(in the rows, 128 means zero)
One turn moves each row of this set onto another row. After a few examples, where does it send each row asked below?
k246: [160 120 102 148 122 144 110 121 134 129 160 136 118]
k937: [128 150 131 156 104 112 112 116 137 144 139 124 115]
k93: [166 145 112 154 106 131 101  97 119 143 146 144 137]
k354: [159 151 113 156 145 131 121 130 119  94 144 113 165]
k345: [140 149 116 153 158  97 114 124 133 157 134 106 164]
k917: [179 106 130 163 106 128 115 152 119 123 154 124 141]
k833: [155 138 134 153 158  87 118 139 128 159 133 117 163]
k703: [141 129 105 117 155 113  94 129 118 146 134 136 136]
k178: [156 126 140 156 144 108 143 130 128 103 119 106 135]
k52: [174 111 148 165  95 130 120 138 130 133 135 110 143]
k41: [156 110 119 174 145 118 113 113 135 146 122 124 179]
k834: [158 129 131 152 137 108  74 145 134 156 141 147 137]
k560: [137 131 119 148 123 120 117 122 109 132 153 130 102]
k754: [179 151 155 159 135 112 133 137 130 111 123 118 151]
k731: [165 116 131 161 110 151 145 136 129 128 128 113 137]
k365: [170 127 101 145 104 133 131 135 128 135 134  89 139]
k901: [150 134 136 139 134 137 129 147 134 104 130 113 180]
k948: [142 124 103 125 145 136  81 131 118 147 136 136 151]
k268: [164 136 127 141 108 134 102 143 109 142 151  84 143]
k846: [141 153 140 141 145  87 102 128 128 145 129 125 173]
k195: [150 131 110 153 102 142 111 106 133 122 139 151 132]
k231: [152 129 114 130 144 109  78 113 121 150 154 133 140]
k405: [143 116 135 145 138 120  81 144 138 130 109 144 132]
k926: [148 139 122 143 146 106 116 138 154 159 116 101 164]
k864: [150 130  99 134 106 138 118 109 140 140 148 141 133]
k860: [162 146 148 150 128 116 131 150 130 122 101 110 164]
k101: [176 116 145 144  99 151 125 135 128 127 140 120 148]
k582: [158 142 144 157 147 111 105 100 136 141 113 131 173]
k499: [161 148 151 154 144 106 122 149 127 107 123 102 142]
k458: [129 146 130 119 145 135  88 131 122 143 137 140 154]

k458 goes to k93
k41 goes to k405
Now find these:
k846 goes to k231
k864 goes to k101
k582 goes to k834
k345 goes to k948

One turn moves each row of this set onto another row. After a few examples, where does it send each row asked below?
k341: [127 154 119 122 135 116 168 127 122 148  96 126 133 143 111 127 100 101]
k820: [103 132 117 139 149 123 124 115 123 117 170 137 118 101 101 114 109 140]
k997: [ 93 114 118 146 108 104 146 133 140 133 129 121 102 140 117 129 125 124]
k390: [105 144 115 137 164 124 135 112 114 127 131 147 122 113 109 108  80 114]
k501: [137 166 128 119 130 126 124 138 129 127 103 125 130  99  91 122 125  94]
k836: [119 144 150 144 131 118 139 137 130 132 137 105 152 119  99 155 156 121]
k947: [ 98 144 108 113 166 125 146 144 106 127 124 161 131 142  99 111 123 115]
k718: [119 139 138 153 155 110 121 145 106 127 113 125 150 140 140  99 127 132]
k544: [106 127 144 108 160 127 119 157  97 126 136 132 140 145 125 111 131 119]
k886: [121 154 102 133 128 133 150 150  78 126 126 135 136 138 129 117 109 134]
k666: [ 99 161 152 132 108  98 118 151 133 112 135 126 143 132 117 143 131 137]
k952: [123 138 123 118 130 125 131 114 123 104 144 133 106 139  78 135 121  96]
k439: [116 144 121 124 125 115 141  97 126 157 141 135 160  92  96 120 122 107]
k404: [137 128 110 116 146  91 152 113 121 114 133 140 158 137 120 140 114  87]
k795: [106 163 106 115 118 117 143 108 126 134 155 138 164 126 123 128 131 149]
k950: [ 90 150 117 123 121 125 143 128 114 144 168 125 167 116 117 137 118  94]
k812: [135 141 106 131 162  98 109 141 107 107 124 123 158 112  96 122 109 108]
k110: [131 168 134 145 125 133 147 108 127 114 143 130 152 105 119 138 150 112]
k596: [106 158 118 107 133 108 127 159 112 117 155 157 144 140 122 122 126 146]
k701: [135 115 101 142 132  95 132 147 127 129 110 110 107 141 104 125 120 122]
k269: [131 114 126 121 135 103 129 139 110 127 102 103 132 104 139 126 108 131]
k931: [121 148 134 132  98 106 131 138 121 123 159 131 155 137 122 129 137  83]
k831: [112 130 108 128 137 132 152 144  96 140 106 134 141 105 147 137 132 134]
k233: [104 147 133 124 116 114 127 118 122 126 105 125 147 124 147 129 131 159]
k981: [ 99 107 110 143 139 102 139 109 145 123 151 129 123 114 143 117 118 128]
k753: [110 146 129 125 134 102 144 150 138  98 141 106 131 134 100 159 130  95]
k156: [102 132 126 132 117 131 130 139 121 120 145 141  90 121  87 123 126 131]
k874: [127 128 110 145 130  95 139 116 154 137 132 134 129  90 127 124 115  98]

k439 goes to k269
k341 goes to k501
k886 goes to k110
Now find these:
k666 goes to k596
k831 goes to k836
k874 goes to k701
k981 goes to k997

One turn moves each row of this set onto another row. After a few examples, where does it send each row asked below?
k26: [143 126 140 144 129 158 137 126 126 135 138  91 115 123 154 152  92 112
 132 157 144 143 127 124]
k578: [135 139 154 141 143 112 156 151 114 142 150 127 119 111 122 105 129 136
 118 125 162 125 119 114]
k205: [154 133 119 107 119 138 142 147 129 117  94 108 116 156 133 133  94 150
 120 129  93 148 142 120]
k168: [160 135 139 152 127 145 136 117 119 115 131  96 113 125 141 156 108  98
 130 160 147 131 113 120]
k285: [137 117 113 127 118 143 111 118 155 148 105 127 117 141 167 151 108 130
 125 143 117 158 120 112]
k179: [136 125 132 149 135 110 124 136 139 142 134 162 131 115 128 106 133 136
 120 138 159 135  96 104]
k905: [147 135 115 124 121 148 146 141 106 126 120  99 149 110 110 142 137 120
 127 101 121 147 147 132]
k970: [145 134 134 122 128  97 145 152 128 133 110 154  90 152 143 104  99 141
 125 131 139 112 111 119]
k28: [145 128 144 157 125 159 137 124 129 126 129  89 112 122 147 141  99 110
 127 163 134 141 118 115]
k939: [136 125 114 138 110 139 118 118 156 142  99 117 127 144 161 140 109 129
 117 145 110 162 113 108]
k59: [160 125 136 137 132 165 135 128 102 125 115 100 122 106 123 138 128 129
 139 129  90 140 143 127]
k648: [112 123 125 144 116 119 124 111 131 148 123 148 144 119 137 107 135 117
 130 121 151 128 108 105]
k347: [127 121 133 140 117 120 123 116 132 159 130 150 119 120 152 109 146 119
 130 116 148 131  96 131]
k818: [141 131 111 136 109 129 110 109 146 134  96 123 124 151 158 155 120 113
 120 137 127 151 106 106]
k777: [174 126 114 101 137 132 134 156 135 114 102 141  80 144 133 145 107 144
 124 128 116 136 133 128]
k548: [144 134 124 131 133 118 135 124 109 133 121 159 133 120 116  99 143 141
 141 105 107 119 120 131]
k116: [159 125 121 102 126 145 132 146 128 117  93 119  99 150 135 137  98 151
 126 132  93 142 143 117]
k16: [154 131 130 129 130 158 142 131 102 133 124  93 136 110 126 143 121 129
 138 121  97 145 150 136]
k251: [137 128 132 138 132 105 130 141 139 154 144 155 133 118 137 111 132 137
 117 130 164 142  99 120]
k19: [131 127 129 106 120  96 153 151 132 130 108 142 110 143 134 104  99 139
 114 133 152 116 128  97]
k856: [136 134 134 134 129 143 151 143 125 137 140  91 109 122 147 157 104 103
 123 135 169 139 134 123]
k520: [169 138 130 128 137 144 140 117  98 119 118 104 120 111 120 151 141 121
 138 121  96 132 142 130]
k104: [138 138 154 150 153 119 145 148 112 136 147 142 109 109 119 108 127 136
 128 131 157 117 118 108]
k517: [137 126 131 122 122 108 129 164 126 126 108 157 121 142 118  97 118 150
 113 122 154 132 107 103]
k835: [141 120 125 104 121 114 143 127 115 141 124 143 135 108 117 101 153 141
 128 102 120 128 133 126]
k334: [155 142 117 104 121 121 140 137 124 110  87 114 107 163 131 145 106 140
 118 122 103 137 140 108]
k67: [143 134 144 147 132 120 153 148 100 118 131 133 121 119 116 105  97 119
 137 143 156 101 120 116]
k369: [144 141 141 175 137 152 138 136 123 114 119 105  96 126 134 140 110 102
 127 150 143 127 111 107]
k308: [165 128 126 142 138 162 123 135 103 118 112 126 107 108 114 141 144 122
 141 112 104 134 128 135]
k713: [152 123 152 125 123 116 158 154 104 132 138 122 105 111 128 108 111 120
 128 138 165 109 120 133]
k512: [161 137 120  96 124 124 136 138 124 114  90 120  94 160 137 150 110 141
 121 121 104 135 139 114]
k432: [133 141 106 157 124 128 124 116 162 131 100 128 128 139 143 135 128 119
 111 136 117 155 107  95]
k17: [141 126 111 124 108 129 111 110 146 141 102 124 119 149 164 161 121 115
 120 135 133 153 109 113]
k312: [135 133 140 129 143 120 129 158  99 142 122 155 116 120 115 107 141 150
 131  96 134 124 125 119]
k307: [156 143 106 113 120 120 153 156 139 103  94 116 127 152 114 130  99 139
 108 128 116 146 136 108]
k274: [139 125 106 120 129 131 121 121 163 156 122 135 105 131 165 158 130 124
 120 125 136 157 120 121]
k95: [163 141 127 123 132 139 147 118  99 120 121  97 133 113 117 152 138 121
 133 118 100 135 148 127]
k85: [155 133 137 139 123 141 140 118 120 122 139  91 119 124 142 161 107  99
 128 156 154 135 120 122]
k503: [132 135 140 128 132 115 140 159 101 140 118 140 128 120 110  98 146 147
 120  97 135 129 126 110]
k730: [140 127 130 116 127 107 125 167 124 137 119 163 114 143 128 107 116 153
 119 115 157 132 108 120]

k19 goes to k648
k168 goes to k520
k307 goes to k432
Now find these:
k26 goes to k16
k503 goes to k517

